a =
array([[135, 129, 122, 135, 125, 141, 120, 122],
       [107, 121, 127, 118, 144, 108, 114, 119]])
a[0, 0]	135
a[1, 1]	121
a[0, 5]	141
a[:, 0]	[135, 107]
a[:, 2]	[122, 127]
a[1]	[107, 121, 127, 118, 144, 108, 114, 119]
a[1, 4]	144
a[0, 6]	120
a[0, 1]	129

arr = [136 132 144 136 157 143 139 141 127 140 134 127 126 126]
arr[0] = 136
arr[10] = 134
arr[-8] = 139
arr[8] = 127
arr[7] = 141

grid = [150 108 138 114 113 140 119 146 114 147 151 148 111 108 144]
grid[0]	150
grid[2]	138
grid[3]	114
grid[5]	140
grid[7]	146
grid[4]	113

M =
[[141 111 148 112 114 109 142 111 117 137]
 [122 142 108 120 151 148 107 108 143 117]]
Rows and columns are counted from 0.
(0, 0) = 141
(0, 1) = 111
(1, 5) = 148
(1, 7) = 108
(1, 6) = 107
(1, 4) = 151
(1, 3) = 120

data = [128 135 105 142]
data[0] = 128
data[3] = 142

B =
[[124 141 138 124 133 118 138 125 118 117 140 131]
 [149 125 129 110 149 122 133 107 135 138 115 113]
 [123 105 110 145 107 146 109 148 147 142 119 132]
 [148 135 135 108 154 118 139 105 126 130 125 112]]
B[0,0]	124
B[3,-4]	126
B[:, 3]	[124, 110, 145, 108]
B[-2,8]	147
B[:, 8]	[118, 135, 147, 126]
B[-2,-2]	119
B[-3,-4]	135
B[2]	[123, 105, 110, 145, 107, 146, 109, 148, 147, 142, 119, 132]
B[1]	[149, 125, 129, 110, 149, 122, 133, 107, 135, 138, 115, 113]
B[-2,4]	107
B[:, -3]	[117, 138, 142, 130]
B[-3,-5]	107
B[2,-9]	145
B[3]	[148, 135, 135, 108, 154, 118, 139, 105, 126, 130, 125, 112]
B[:, -11]	[141, 125, 105, 135]

m =
[[124 149 120 124 116 133 130 116 131]
 [127 128 141 133 127 122 137 129 130]
 [124 119 131 122 128 120 129 118 133]
 [116 143 124 109 121 119 130 126 141]
 [116 143 124 109 121 120 130 126 141]
 [135 128 108 130 137 131 118 126 122]
 [124 149 120 125 116 133 130 116 131]
 [127 112 116 121 143 119 135 126 128]
 [128 128 115 126 139 118 138 127 128]
 [127 120 130 129 121 135 125 110 128]
 [131 131 114 131 130 124 130 109 127]
 [126 103 123 116 140 123 120 131 130]
 [124 119 130 122 128 120 128 118 133]
 [131 137 111 130 136 117 134 119 127]]
m[-14][-9]	124
m[:, -1]	[131, 130, 133, 141, 141, 122, 131, 128, 128, 128, 127, 130, 133, 127]
m[11][2]	123
m[10][-4]	124
m[-3][1]	103
m[-11][2]	124
m[4][-2]	126
m[-1]	[131, 137, 111, 130, 136, 117, 134, 119, 127]
m[-8][-1]	131
m[-1][1]	137
m[2][-7]	131
m[-3][3]	116
m[5][6]	118
m[-11]	[116, 143, 124, 109, 121, 119, 130, 126, 141]
m[-7]	[127, 112, 116, 121, 143, 119, 135, 126, 128]
m[4]	[116, 143, 124, 109, 121, 120, 130, 126, 141]
m[:, -8]	[149, 128, 119, 143, 143, 128, 149, 112, 128, 120, 131, 103, 119, 137]
m[:, 5]	[133, 122, 120, 119, 120, 131, 133, 119, 118, 135, 124, 123, 120, 117]
m[-3]	[126, 103, 123, 116, 140, 123, 120, 131, 130]
m[-1][8]	127
m[:, -2]	[116, 129, 118, 126, 126, 126, 116, 126, 127, 110, 109, 131, 118, 119]
m[:, 6]	[130, 137, 129, 130, 130, 118, 130, 135, 138, 125, 130, 120, 128, 134]
m[-5][3]	129
m[-5][5]	135
m[-8][6]	130
m[0][6]	130
m[-2][0]	124
m[9]	[127, 120, 130, 129, 121, 135, 125, 110, 128]
m[5][7]	126
m[8][-1]	128
m[7][3]	121
m[-4][1]	131
m[-1][7]	119
m[2][-3]	129
m[9][-2]	110
m[-9][0]	135
m[-10][-7]	124

A =
[[146 126 124 131 114 118 119 120 138 114 129 123 143 146 134]
 [110 132 147 115 142 116 146 142 126 131 120 140 127 112 104]
 [126 146 143 115 135 137 149 137 115 151 112 145 112 120 119]
 [137 124 123 129 131 150 115 128 113 145 131 131 114 139 135]
 [120 121 138 126 132 113 133 133 142 113 135 129 146 114 112]]
A[0,0] => 146
A[-2,-15] => 137
A[0,-12] => 131
A[:, -14] => [126, 132, 146, 124, 121]
A[2] => [126, 146, 143, 115, 135, 137, 149, 137, 115, 151, 112, 145, 112, 120, 119]
A[3] => [137, 124, 123, 129, 131, 150, 115, 128, 113, 145, 131, 131, 114, 139, 135]
A[4,8] => 142
A[:, 11] => [123, 140, 145, 131, 129]
A[-1,-14] => 121
A[1,-7] => 126
A[-4] => [110, 132, 147, 115, 142, 116, 146, 142, 126, 131, 120, 140, 127, 112, 104]
A[0,2] => 124
A[-2,-5] => 131
A[-3,-8] => 137
A[-2,-12] => 129
A[-5,-2] => 146
A[2,-12] => 115
A[-3,2] => 143
A[-4,12] => 127
A[1,-13] => 147
A[0] => [146, 126, 124, 131, 114, 118, 119, 120, 138, 114, 129, 123, 143, 146, 134]
A[0,-6] => 114
A[-3,-5] => 112
A[2,-7] => 115
A[0,5] => 118
A[4,-11] => 132

W =
[[124 126 140 115 125 129 153]
 [134 130 117 147 133 127 105]
 [125 127 136 118 126 129 145]
 [130 129 123 134 130 127 118]
 [131 128 124 128 127 124 124]
 [126 128 129 127 129 131 128]
 [126 127 132 122 127 128 136]
 [129 129 124 132 129 128 120]
 [126 128 130 127 128 131 128]
 [129 128 126 127 127 126 126]]
Rows and columns are counted from 0.
(0, 0) -> 124
(7, 3) -> 132
(8, 5) -> 131
(8, 2) -> 130
(4, 2) -> 124
(6, 6) -> 136
(6, 4) -> 127
(3, 0) -> 130
(3, 5) -> 127
(5, 4) -> 129
(9, 3) -> 127
(3, 4) -> 130
(1, 5) -> 127
(0, 2) -> 140
(6, 0) -> 126
(4, 3) -> 128
(5, 0) -> 126
(4, 1) -> 128
(4, 5) -> 124
(7, 1) -> 129
(2, 6) -> 145
(8, 1) -> 128
(1, 0) -> 134
(8, 6) -> 128

X = [140 136 129 136 126 139 132 123 139 158 126]
X[0] = 140
X[-1] = 126
X[4] = 126
X[-9] = 129

x =
[[129 129 131 133 132 135 118]
 [128 136 136 141 138 143 107]
 [120 140 131 130 128 120 139]
 [130 118 121 118 121 119 141]
 [138 107 119 119 123 131 125]
 [126 136 133 135 133 133 121]
 [132 121 125 126 127 130 126]
 [126 139 137 142 138 142 108]]
x[0][-7] = 129
x[-2][-5] = 125
x[:, -6] = [129, 136, 140, 118, 107, 136, 121, 139]
x[-1][-1] = 108
x[-5][1] = 118
x[-4][2] = 119
x[:, 5] = [135, 143, 120, 119, 131, 133, 130, 142]
x[-3][-5] = 133
x[5][-1] = 121
x[-5][-4] = 118
x[-6] = [120, 140, 131, 130, 128, 120, 139]
x[0][3] = 133
x[5][3] = 135
x[2][-6] = 140
x[-2] = [132, 121, 125, 126, 127, 130, 126]
x[-3][-3] = 133
x[1][-1] = 107
x[4][-3] = 123
x[:, 6] = [118, 107, 139, 141, 125, 121, 126, 108]
